In the data rows, 128 means zero.
Here are some points, each followed by its number:
[ 90 140 113 124 132 159 104 106 173  96  85  86] 0
[135 140 141 117 147 125 143 149 155 131 124 127] 1
[139 114  98 153 141 127 149 130 119  99  93 114] 2
[140 106 148 145  83 143 107 109  89 135 150 110] 3
[135 113 115 160 151 112 171 117 123 102  63  90] 4
[132 141 131 132 116 112 128 139  83 116 138 152] 5
[172 107 132 120 104 122 158 115 136 135 100 128] 6
[135 127 164 149 124 156 104  87  86 117 138 168] 7
[ 87 158 114 140 163 138  97 102 177 114 102 137] 8
[149  98 127 109  90 143 142 117 131 136 114 165] 9
[148 146 138 109  99 122 134 119 110 156 178 149] 10
[111 153 117 119 121 106  71 141  85 148 198 152] 11
[114 158 128 114 123  92 151 161 117 155 181 113] 12
[ 78 160 121 119 155 122  98 103 159 115 112 117] 13
[146 124 137 125 150 109 147 157 128 137 119 146] 14
New points follow, each followed by the number of its nearest point above by angle, seen from the average point of the numbered points.
[113 132 112 156 169  95  95 136 113 131  61 105] 4
[127 141 110 118 144 113 140 164 151 145 150 106] 12
[119 135 108 101 124 129  71 148  80 136 168 190] 11
[123 145 124 167 155 113  90 125 100 116 140 126] 11
[108 150 109 172 184 113 142 116 148 142 172 133] 8
[144 121 117 139 115 141 146 150 121 143 149 136] 10
[129 129 115 127 127 123 150 131 123 155 150 118] 12
[118 120 165 102  97 171 147 125 148 113 109 149] 9
[121 138 108 119 137 140 135 146 151 148 166 120] 12
[123 181  70 120 138 143 125 150 110 167 118 146] 11
[138 131 154 138 130 159 119  98 141 116  68 138] 0
[122 111 122 119 108 123 142 120 141 123  91 129] 6
[104 127  92  98 118 133  92 181 127 130 151 121] 11
[154 113 148 135 127 109 145 131 106 138  71 101] 4
[141 109 141 145 135  99 118 134  99 147 118 108] 3
[114 125 164 151 105 147 118 117  88 150 171 119] 3
[109 143 139 115 145  97 113 131 129 127 100 125] 13
[156 115 141 125 108 124 126 124 125 137  93 117] 6
[122 135 139 133 118 128 124 146 114 155 158 124] 12
[158 128 137 116 112 115 126 114 131 130 117 120] 6
[153 111 134 107  85 139 129 143 102 131 117 182] 9
[149 135 118  88 130 116 136 210 151 146 129 128] 1
[146 113 125 133 126 133 117 141 127 156 151 100] 3
[129 112 111 157 137 145 155 142 150 147 174 118] 12
[140 142 107 138 139 101 130 130 153 166 145 115] 12
[146 112 136 147 131 123 129 116 125 131 110 114] 4
[170 111 122  90 121 118 125 157 139 120 119 121] 6
[123 106 144 196 170 129  95  98 116 124 126  62] 4
